Some points:
tensor([  0., -52., -42.,  36., -13., -16.,   8.,  -9.,  43.,  13., -20.,  39., -49., -24.,  31.,  13.,  15.,  -5.,
        -16.,  11., -15.,  16.,  56.,  92.])
tensor([ 12.,  39., -15.,   6.,  12., -19.,  -6.,  17., -28.,   4., -36., -16.,  34., -25., -37., -42., -11., -42.,
        -47.,  49., -33.,  11., -37.,  53.])
tensor([  13.,   31.,   65.,   -2.,   24.,  -21.,  -49.,    5.,  -90.,   48.,   52.,   17.,   51.,   26.,   30.,   24.,
          18.,   42.,  -42.,  -36.,   70.,   16.,   13., -107.])
tensor([  1.,  62.,  20.,  38., -18.,   8., -15.,   1., -23.,  22.,  41.,  -4.,  47.,  -6., -15.,  12., -39.,  -9.,
          3., -16.,  -8., -12., -33., -62.])
tensor([ 13., -55.,  -4., -68.,   6.,  -4.,  12., -13., -13., -22., -21.,  34., -59.,  27.,  30.,  -5.,  61.,  26.,
          4.,  17.,  -1.,  20., -27.,  -8.])
tensor([ 42.,  -1.,   8.,  85., -65.,  11., -36.,  -6.,  48., -28., -60., -26.,  53., -50.,  53.,   4.,  27.,  19.,
         34., -13., -22.,  70., -86.,  86.])
tensor([-55.,  21.,  45., -41.,  23.,   2.,  35.,   8.,  22.,   3.,  59., -43., -49.,   7.,  -1.,   7.,  26.,  33.,
         42., -54.,  48., -87.,  74., -95.])
tensor([  56.,  -25.,   35.,   10., -107.,   62.,   46.,   20.,   16.,  -36.,  -31.,  -75.,   24.,  -44.,   72.,    1.,
          31.,   52.,   33.,  -21.,  -17.,   13.,  -97.,  -73.])
tensor([  35.,   68.,  -47.,    5.,  -58.,   -6.,  -30.,   30.,  -45.,  -43.,   42.,   54.,   62.,  -56.,  -21.,  -13.,
        -125., -114.,   -4.,   69.,  -54.,   39.,   15.,   59.])
tensor([ -38.,   94.,   47.,   11.,   -7.,    0.,  -16.,    8.,   -1.,   40.,   71.,  -75.,   68.,   27.,  -39.,    8.,
           9.,   31.,   18.,  -58.,   20.,  -67.,  -15., -127.])
tensor([ -43.,  -21.,  -13.,  -37.,   87.,  -35.,   78.,   -4.,   36.,  -22.,   93.,   91.,  -74.,    9.,  -53.,  -29.,
         -83.,   16.,   50.,    9., -100., -108.,  105.,   49.])
tensor([ -4., -55.,   4.,  57., -14.,   3.,   7., -32.,  18.,  32., -37., -20., -45., -21.,  56.,   0.,  42.,  59.,
          2., -50.,  19.,  22.,  -1.,  50.])
tensor([  -4.,   -1.,  -77.,    5.,   18.,  -41.,  -49.,   44.,   11.,   49.,   -6.,   11.,   66.,   27., -107.,   14.,
         -64.,    8.,  -62.,   97.,   24.,   67.,  -63.,   79.])
tensor([  74.,   78.,   18.,  -18., -101.,   53.,   24.,  -14.,   40., -108.,  -10.,   -7.,   43.,  -97.,   21.,  -34.,
        -127.,  -41.,   97.,   60.,  -78.,   -7.,  -86.,  121.])
tensor([  42.,   69.,   -9.,  -74.,  -37.,    0.,  -25.,   51.,  -66.,  -24.,   59.,   31.,   47.,  -62.,  -37.,  -10.,
        -127.,  -53.,   17.,   87.,  -48.,   54.,    3.,    8.])
tensor([ 11.,  48.,   1., -30.,  24., -23., -60.,  17., -39.,  20., -26.,  -7.,  24.,  55., -28., -30.,  58., -27.,
        -62.,  33.,  45.,  20., -31.,  -8.])
tensor([ 104.,   21.,   49.,  -45.,  -26.,   15.,   16.,   46.,  -41.,   21.,  -63.,   51.,   23.,  -77.,   11.,  -27.,
         -79., -107.,  -47.,   77.,  -15.,   28.,  -23.,   28.])
tensor([-40., -75.,  -5.,  49.,  33.,  -1.,  28., -48.,  53.,  33., -38., -20., -54.,  46.,   0.,  -5.,  83.,  45.,
          7., -39.,  17., -36.,   4.,   6.])
tensor([-14.,  -9., -23.,   6.,   9., -24., -60.,   5., -21.,  29.,   3.,   0.,  35.,  54., -47., -10.,  47.,  37.,
        -31.,  26.,  13.,  33., -90.,  -9.])
tensor([  0., -12.,  -2.,  50., -10., -23., -17.,   1.,  -3.,  53.,   3.,  -3.,  90., -12., -46.,  12., -16.,  -4.,
         -4.,   4., -10.,   6., -54.,  -6.])
tensor([  4.,  28.,  13.,  79., -25.,  -7., -43., -11., -32.,  14., -15., -25.,  67., -35., -10.,   2., -15., -36.,
          6.,  -2., -38.,  29., -31.,  26.])
tensor([ 71., -91.,  42., -95.,  -1.,   1.,  64.,  12., -57.,   2., -17., 108., -44., -32.,  95.,  18., -36., -10.,
         -2.,  31., -23.,  52.,  49., -43.])
tensor([  37., -101.,  -23.,   -8.,    2.,    7.,   29.,    5.,    8.,    4.,  -36.,   49.,  -34.,  -16.,   28.,   14.,
         -10.,  -10.,  -15.,  -17.,  -14.,   27.,   39.,   31.])
tensor([-57.,   4.,  16.,  33.,   8., -29., -24., -47., -14.,  34.,   9., -12., -33.,  37.,  26.,   3.,  69.,   3.,
          5., -54.,  31.,  -9.,  52., -23.])
tensor([-38., -38., -60., -55.,  61., -35.,  20.,  42.,  65.,   7.,  12.,   2., -49.,  46., -65.,  -4.,  53.,  19.,
        -37.,  45.,  12., -40.,  48.,  11.])
tensor([-31., -69., -11., -27., -31.,  59.,  71.,  11.,  52., -18.,  23., -22., -37.,  -1., -28.,  42., -43.,  28.,
         48., -56.,   2., -69.,  14., -80.])
tensor([-92., -20., -31.,  81.,   5., -10.,  -9., -34.,  28.,   3.,  18., -37., -19.,  50., -23.,  18.,  48.,  11.,
         31., -61.,  13., -48.,  32.,  -9.])
tensor([ 43.,  40., -64.,  -7.,  33.,  20., -14.,  49.,   3., -45.,   0.,   0.,  41.,  -6., -58.,  13., -25., -22.,
        -67.,  41., -17.,  18., -23.,  42.])
tensor([  7., -34., -57.,  13., -22.,  28.,  46.,  -4.,  30., -24., -36.,  23., -11., -25.,   7.,  29., -31., -55.,
          3.,  -5., -26.,  11.,  17.,  27.])
tensor([-54., -51., -74.,  45.,   2.,   7.,   2., -21.,  16., -40.,   9.,   9.,   4.,  11., -13.,  52.,   0.,   0.,
         26., -30., -41., -10.,  48.,  47.])
tensor([-48.,  41.,  41., -43.,  31.,  10.,  24., -18.,   3., -37.,  40., -35., -55.,  20.,  23., -10.,  14.,  11.,
         43., -35.,  35., -64.,  74., -58.])
tensor([ -63.,   42.,   93.,   99.,  -19.,  -25.,  -60.,  -37.,  -49.,   92.,   83., -107.,   29.,    8.,   23.,    4.,
          58.,   85.,   29., -124.,   61.,  -22.,  -20., -127.])
tensor([-26., -22., -77., -95.,  66.,  -7.,  36.,  47.,  71., -21.,  -5.,   9., -73.,  64., -67., -26.,  19.,  23.,
        -44.,  49.,  27., -27.,  47.,  17.])
tensor([  6., -66.,  17.,  10.,   2.,  15.,  57., -38.,  19., -29., -42.,  23., -62., -15.,  32.,  -9., -11.,  -1.,
         34.,   1., -42.,  -7.,  20.,  49.])
tensor([110.,  31.,  37., -87., -71.,  48.,  54.,  18.,  23., -68., -10.,  33.,   4., -57.,  60., -45., -54., -12.,
         68.,  72., -72.,  20., -46.,   1.])
tensor([-33.,  80.,  20.,  16.,  16., -18., -45., -17., -35.,   8., -10., -53.,  59.,  15., -13., -37.,  49., -27.,
          0.,   5.,  39.,  12., -41., -18.])
tensor([  9., -51., -23.,   0.,  20.,  -7.,  13.,   2.,  22., -17., -41.,  21.,  -8.,   3.,  23.,  12.,  19., -23.,
        -11.,  11.,  13.,  17.,  27.,  36.])
tensor([  4., -44., -25.,  48.,  -4.,  31.,  15.,  -7.,   8., -15., -32.,  29., -44.,   1.,  17.,  23.,  -7., -22.,
        -18.,   0.,  -1.,  26.,  -4.,  31.])
tensor([-67., -19.,  16., -19.,   3.,  35.,  31., -20.,  76.,  22.,  13., -43., -42.,  38., -37.,  -3., -20.,  43.,
         62., -55.,  57., -58., -21., -46.])
tensor([ 14.,  68.,  34., -54.,  39.,  -7., -77.,   6., -92., -21.,  -5.,  -8.,  38.,  19.,  17.,   7.,  51., -28.,
        -36.,   8.,  25.,  34.,  19., -41.])
tensor([ 14., -35.,  54.,  -1.,  57., -29.,  -9., -23., -17.,  47., -58.,  15., -76.,  11.,  57., -22.,  53.,  20.,
        -50., -34.,  70.,  31.,  37.,  40.])
tensor([ 11.,  68.,  17.,  28.,  41., -33., -65., -19., -43.,  36.,  13., -12.,  49.,  44.,   2.,   2.,  66.,  39.,
        -74., -18.,  37.,   4., -12.,   0.])
tensor([-28.,  14., -10.,  -2.,   7.,   5.,  -5., -23.,   0., -16.,  14.,   1., -41.,  15.,  27.,  26.,  37.,  -4.,
          3., -25.,  -5., -24.,  48.,  -3.])
These points spread out most along one direction. Where along it does each point below lie, from 0 to 99? 50 is the average, and the first point above lies past it.
tensor([-33.,  80.,  20.,  16.,  16., -18., -45., -17., -35.,   8., -10., -53.,  59.,  15., -13., -37.,  49., -27.,
          0.,   5.,  39.,  12., -41., -18.]) 44
tensor([ 13., -55.,  -4., -68.,   6.,  -4.,  12., -13., -13., -22., -21.,  34., -59.,  27.,  30.,  -5.,  61.,  26.,
          4.,  17.,  -1.,  20., -27.,  -8.]) 49
tensor([  1.,  62.,  20.,  38., -18.,   8., -15.,   1., -23.,  22.,  41.,  -4.,  47.,  -6., -15.,  12., -39.,  -9.,
          3., -16.,  -8., -12., -33., -62.]) 49
tensor([110.,  31.,  37., -87., -71.,  48.,  54.,  18.,  23., -68., -10.,  33.,   4., -57.,  60., -45., -54., -12.,
         68.,  72., -72.,  20., -46.,   1.]) 78
tensor([  4., -44., -25.,  48.,  -4.,  31.,  15.,  -7.,   8., -15., -32.,  29., -44.,   1.,  17.,  23.,  -7., -22.,
        -18.,   0.,  -1.,  26.,  -4.,  31.]) 54
tensor([-67., -19.,  16., -19.,   3.,  35.,  31., -20.,  76.,  22.,  13., -43., -42.,  38., -37.,  -3., -20.,  43.,
         62., -55.,  57., -58., -21., -46.]) 32
tensor([  42.,   69.,   -9.,  -74.,  -37.,    0.,  -25.,   51.,  -66.,  -24.,   59.,   31.,   47.,  -62.,  -37.,  -10.,
        -127.,  -53.,   17.,   87.,  -48.,   54.,    3.,    8.]) 78
tensor([ -4., -55.,   4.,  57., -14.,   3.,   7., -32.,  18.,  32., -37., -20., -45., -21.,  56.,   0.,  42.,  59.,
          2., -50.,  19.,  22.,  -1.,  50.]) 42
tensor([ 11.,  48.,   1., -30.,  24., -23., -60.,  17., -39.,  20., -26.,  -7.,  24.,  55., -28., -30.,  58., -27.,
        -62.,  33.,  45.,  20., -31.,  -8.]) 47
tensor([ 14., -35.,  54.,  -1.,  57., -29.,  -9., -23., -17.,  47., -58.,  15., -76.,  11.,  57., -22.,  53.,  20.,
        -50., -34.,  70.,  31.,  37.,  40.]) 40
tensor([  9., -51., -23.,   0.,  20.,  -7.,  13.,   2.,  22., -17., -41.,  21.,  -8.,   3.,  23.,  12.,  19., -23.,
        -11.,  11.,  13.,  17.,  27.,  36.]) 53
tensor([ 42.,  -1.,   8.,  85., -65.,  11., -36.,  -6.,  48., -28., -60., -26.,  53., -50.,  53.,   4.,  27.,  19.,
         34., -13., -22.,  70., -86.,  86.]) 62
tensor([ 43.,  40., -64.,  -7.,  33.,  20., -14.,  49.,   3., -45.,   0.,   0.,  41.,  -6., -58.,  13., -25., -22.,
        -67.,  41., -17.,  18., -23.,  42.]) 64
tensor([-54., -51., -74.,  45.,   2.,   7.,   2., -21.,  16., -40.,   9.,   9.,   4.,  11., -13.,  52.,   0.,   0.,
         26., -30., -41., -10.,  48.,  47.]) 48
tensor([ -43.,  -21.,  -13.,  -37.,   87.,  -35.,   78.,   -4.,   36.,  -22.,   93.,   91.,  -74.,    9.,  -53.,  -29.,
         -83.,   16.,   50.,    9., -100., -108.,  105.,   49.]) 52
tensor([-92., -20., -31.,  81.,   5., -10.,  -9., -34.,  28.,   3.,  18., -37., -19.,  50., -23.,  18.,  48.,  11.,
         31., -61.,  13., -48.,  32.,  -9.]) 30
tensor([ 104.,   21.,   49.,  -45.,  -26.,   15.,   16.,   46.,  -41.,   21.,  -63.,   51.,   23.,  -77.,   11.,  -27.,
         -79., -107.,  -47.,   77.,  -15.,   28.,  -23.,   28.]) 80
tensor([  35.,   68.,  -47.,    5.,  -58.,   -6.,  -30.,   30.,  -45.,  -43.,   42.,   54.,   62.,  -56.,  -21.,  -13.,
        -125., -114.,   -4.,   69.,  -54.,   39.,   15.,   59.]) 82
tensor([  0., -12.,  -2.,  50., -10., -23., -17.,   1.,  -3.,  53.,   3.,  -3.,  90., -12., -46.,  12., -16.,  -4.,
         -4.,   4., -10.,   6., -54.,  -6.]) 52
tensor([ -38.,   94.,   47.,   11.,   -7.,    0.,  -16.,    8.,   -1.,   40.,   71.,  -75.,   68.,   27.,  -39.,    8.,
           9.,   31.,   18.,  -58.,   20.,  -67.,  -15., -127.]) 29
tensor([-28.,  14., -10.,  -2.,   7.,   5.,  -5., -23.,   0., -16.,  14.,   1., -41.,  15.,  27.,  26.,  37.,  -4.,
          3., -25.,  -5., -24.,  48.,  -3.]) 42
tensor([  74.,   78.,   18.,  -18., -101.,   53.,   24.,  -14.,   40., -108.,  -10.,   -7.,   43.,  -97.,   21.,  -34.,
        -127.,  -41.,   97.,   60.,  -78.,   -7.,  -86.,  121.]) 88
tensor([-31., -69., -11., -27., -31.,  59.,  71.,  11.,  52., -18.,  23., -22., -37.,  -1., -28.,  42., -43.,  28.,
         48., -56.,   2., -69.,  14., -80.]) 41
tensor([ 71., -91.,  42., -95.,  -1.,   1.,  64.,  12., -57.,   2., -17., 108., -44., -32.,  95.,  18., -36., -10.,
         -2.,  31., -23.,  52.,  49., -43.]) 63
